tofor: [ 3.21 -0.80  2.12  3.21  6.92  1.47]
fel: [ 2.66  0.20 -2.92  2.66 -1.02  6.09]
Funo: [-1.90  2.63  7.42 -1.90 -1.72  7.64]
kagu: [ 3.71 -2.22 -5.71  3.71  4.58 -2.91]
Vif: [-1.90  2.63  7.42 -0.41 -2.67 -7.43]
keni: [2.45 0.12 1.63 2.45 7.02 5.65]
Domob: [-1.03 -0.42  8.78  3.70 -2.22 -5.64]
succ: [-0.41]	[-2.67]
succ: [-1.03]	[-0.42]

Funo: [-2.39  5.12  7.61  3.21  3.45]
fel: [-1.93  7.04  6.66  3.54  1.24]
fola: [-2.21  1.78  7.19  3.74  6.45]
lefaf: [-1.44 -2.89  5.80  5.33 -3.43]
kagu: [-1.44 -2.89  5.80  4.53  6.97]
keni: [ 1.48 -5.82  1.77  6.32  5.70]
Vif: [-1.40  8.03  5.02  4.32 -1.17]
visel: [-0.19 -4.93  3.85  5.51  6.51]
tofor: [-2.53  2.56  7.81  3.23  5.35]
succ: [-1.93]	[7.04]
succ: [-4.93]	[3.85]
succ: [1.77]	[6.32]

tofor: [-6.04 -1.58  1.40  2.54 -1.72 -1.00  0.84  3.03 -1.16 -0.97 -2.87  2.53
  2.24  0.88 -5.22 -2.29  3.27  0.95  1.71 -0.23 -3.05 -1.34  1.53  0.67
  0.70  1.04  0.25 -1.54 -0.29 -1.40 -2.95  3.39  0.93  0.67 -0.23 -0.56
  1.69  3.18 -2.65  4.77 -0.09  1.63  1.63  2.65  1.09 -2.15 -0.90  0.05
  0.62  0.18 -0.75 -0.49  3.28 -0.59 -2.98 -1.67]
lefaf: [-0.35  3.78  7.71  0.95 -0.99 -3.53  6.11  5.45  0.27  1.85 -0.25  4.58
  3.99 -2.68 -1.52 -1.38 -1.25 -0.14  3.55 -8.63 -5.21 -6.70 -7.63 -8.56
 -2.76 -0.52  8.37  0.12  3.91 -5.11  2.05 -2.51  4.07 -0.20  2.90  2.11
 -0.64 -3.12 -4.53 -0.20  0.09 -6.16  0.30  2.20 -2.92  2.49 -2.10 -8.97
 -5.61  2.59  3.90 -2.66 -6.83  3.35  2.13 -4.77]
Vif: [-6.04 -1.58  1.40  2.54 -1.72 -1.00  0.84  3.03 -1.16 -0.97 -2.87  2.53
  2.24  0.88 -5.22 -2.29  3.27  0.95  1.71 -0.23 -3.05 -1.34  1.53  0.67
 -4.64  1.04  0.25 -1.54 -0.29  1.52 -3.08  3.18  0.71  0.49 -0.41 -0.74
  1.49  2.93 -2.77  4.51 -0.27  1.44  1.39  2.41  0.90 -2.30 -1.06 -0.12
  0.44 -0.03 -0.91 -0.66  5.44 -0.76 -3.13 -1.83]
keni: [-6.04 -1.58  1.40  2.54 -1.72 -1.00  0.84  3.03 -1.16 -0.97 -2.87  2.53
  2.24  0.88 -5.22 -2.29  3.27  0.95  1.71 -0.23 -3.05 -1.34  1.53  0.67
 -4.64  1.04  0.25 -1.54 -0.29  1.60  4.97 -4.64 -0.18 -0.45  1.26  1.63
 -1.95 -4.33  3.63 -6.21  0.69 -2.61 -1.65 -2.87 -1.41  3.91  1.51 -0.74
 -1.11  0.68  2.11  0.88  1.00  1.81  5.06  2.28]
succ: [2.05]	[-2.51]
succ: [5.45]	[0.27]
succ: [0.71]	[0.49]
succ: [6.11]	[5.45]
succ: [-4.53]	[-0.20]

fel: [-0.16 -4.98  0.00  3.92 -1.66  0.00 -0.85 -5.15 -0.42 -2.54 -9.94  0.00]
Funo: [ 1.06  3.75  1.49 -0.73 -1.83 -0.33  1.04  0.00 -0.71 -2.81 -2.24  0.00]
keni: [ 0.00  3.74  4.42  0.88  0.21  0.55 -2.48  3.19 -1.65  3.91  0.37  0.00]
succ: [3.92]	[-1.66]
succ: [3.91]	[0.37]
succ: [3.74]	[4.42]
succ: [1.49]	[-0.73]
succ: [-0.85]	[-5.15]
succ: [-0.42]	[-2.54]

gater: [-0.65 -0.58 -1.94 -5.68  0.13  4.46 -0.44]
kagu: [-0.65 -1.84  0.51 -8.74  0.14 -0.36  6.66]
Domob: [-0.65 -0.56 -1.94 -6.65  0.13  4.46  2.29]
visel: [-0.65 -0.54 -1.94 -5.68  0.13  4.46 -0.35]
lefaf: [-0.65  0.24 -1.94 -5.68  0.13  4.46 -0.35]
tofor: [-0.65 -1.60 -0.52 -7.13 -0.57  2.52  4.82]
fel: [-0.65  1.88 -1.94 -5.68  0.13  4.52 -0.35]
Kase: [-0.65 -0.56 -1.94 -3.54  3.53 -2.86 -1.03]
Vif: [ 4.78 -1.48  0.21 -8.27 -1.93  4.28  6.13]
Funo: [-1.34 -0.56  2.17  3.30  2.28  4.46 -2.66]
fola: [-0.65 -0.56 -2.48 -2.86  4.22 -2.16 -2.13]
keni: [-0.65  2.59 -2.48 -5.68  0.13  4.79 -0.35]
succ: [4.79]	[-0.35]
succ: [4.78]	[-1.48]
succ: [-0.57]	[2.52]
succ: [0.24]	[-1.94]
succ: [-1.93]	[4.28]
succ: [4.28]	[6.13]
succ: [-8.74]	[0.14]

fel: [ 0.52 -1.89  4.88  4.18 -1.87  5.30 -5.17  1.25 -0.62 -0.55  0.65  5.10
 -1.06  3.22 -0.93 -2.43 -8.51  4.75  3.71  5.13 -0.29  5.59]
Funo: [ 2.57  6.48 -2.58  2.28  8.91 -0.01  2.02 -7.58  4.51 -2.44  4.29  0.11
 -2.41  5.83 -2.66 -3.56 -0.60  7.68 -7.03 -0.74  5.82 -4.78]
Domob: [-3.46 -1.75 -5.74 -3.22  3.68  1.12  5.51  0.86  1.35 -1.02  1.27  3.75
  1.35  2.19 -1.59 -0.06  8.42  3.36  2.91 -3.77 -1.72  2.71]
succ: [-0.93]	[-2.43]
succ: [8.42]	[3.36]

gater: [ 4.77  2.34  2.07 -2.01 -2.74 -1.50]
Funo: [-1.63 -4.77 -1.12  2.33  8.81  4.54]
lefaf: [ 4.55  0.27  0.56  0.28 -2.51 -1.30]
visel: [ 6.89 -0.46  2.18 -2.52 -3.89 -4.82]
succ: [-2.74]	[-1.50]
succ: [4.55]	[0.27]
succ: [0.28]	[-2.51]
succ: [-1.12]	[2.33]
succ: [2.34]	[2.07]
succ: [2.33]	[8.81]

gater: [-0.26 -1.83  0.25  0.23  0.13  0.13 -0.04  0.93  1.09  0.10 -0.07  4.56
  0.21  1.32 -0.15 -0.07 -0.28  0.08]
kagu: [ 0.96 -2.04 -7.13 -0.34 -0.61  0.73 -0.08  0.05  2.15 -0.44 -0.32 -3.45
  0.06 -0.77  0.08 -0.16 -6.65 -0.29]
tofor: [-1.06  0.02  2.06  0.41  0.89  0.10 -0.05  0.19  0.41  1.08 -0.11 -0.04
 -0.12 -1.38 -0.05 -0.29 -1.90 -0.14]
fel: [-0.26 -1.83  0.25  0.23  0.42  0.13 -0.04  0.93 -0.11  0.10 -0.05  4.56
  0.21  1.32 -0.15 -0.25  2.89  0.08]
Domob: [-1.06  0.02  2.06  0.41  0.89  0.10 -0.05  0.19  0.41  1.08 -0.11 -0.04
 -0.12 -0.76  0.08 -0.04 -5.10  0.49]
visel: [ 0.42 -0.69  5.93  0.39  0.10 -0.07 -0.01  0.94  0.47 -0.44 -0.12 -0.71
  0.11 -1.25 -0.03 -0.03  0.78  0.21]
Kase: [-0.26 -1.83  0.25  0.23  0.13  0.13 -0.04  0.93 -0.11  0.10 -0.05  4.56
  0.21  1.32 -0.15 -0.07  2.89  0.16]
succ: [-1.90]	[-0.14]
succ: [0.11]	[-1.25]
[-1.06  0.02  2.06  0.41  0.89  0.10 -0.05  0.19  0.41  1.08 -0.11 -0.04
 -0.12 -0.76  0.08 -0.04 -5.10  0.49]	Domob

lefaf: [ 1.02 -3.25 -1.67 -5.01 -1.61  9.15 -2.44  0.61 -0.45  4.72 -3.15  2.19
 -3.32]
Funo: [-3.51 -2.98 -2.11  2.43  1.92 -0.92  0.05  2.37 -5.27 -0.62  6.81  2.00
  0.87]
tofor: [-4.04 -2.70 -2.55  1.87  1.48 -1.77 -0.01  2.66 -6.34 -0.70  6.49  2.08
  1.38]
visel: [-2.57 -2.90 -1.69  2.36  0.18 -0.72  1.71  3.21 -5.39  2.98  6.31  3.07
  1.88]
kagu: [ 1.89 -3.29 -1.12 -5.03 -2.80  7.35 -3.56  1.63 -0.67  1.46 -1.14  1.74
 -4.97]
Kase: [-4.31 -0.15  3.45  1.55  3.27  0.90 -2.57  4.22 -4.05  0.58  4.82  6.61
 -3.64]
Vif: [-3.98 -1.93 -1.19 -0.03 -1.03 -1.02  2.40  6.46 -4.33 -0.06  6.94  1.17
  2.61]
Domob: [-4.71  0.93  1.82  3.12  1.91 -2.13 -3.85  2.51  1.49 -0.32  4.60  7.85
 -4.57]
fel: [-4.96 -4.40 -0.97  2.09  0.95 -2.07  0.56  2.70 -6.27 -1.47  7.99  1.39
  2.86]
keni: [-4.19 -6.12 -1.27  2.67 -1.26  0.57 -1.46 -4.55  1.79 -2.49 -4.62 -5.73
 -1.00]
succ: [2.09]	[0.95]
succ: [-1.27]	[2.67]
succ: [-4.04]	[-2.70]
succ: [0.58]	[4.82]
succ: [-1.77]	[-0.01]
succ: [3.45]	[1.55]

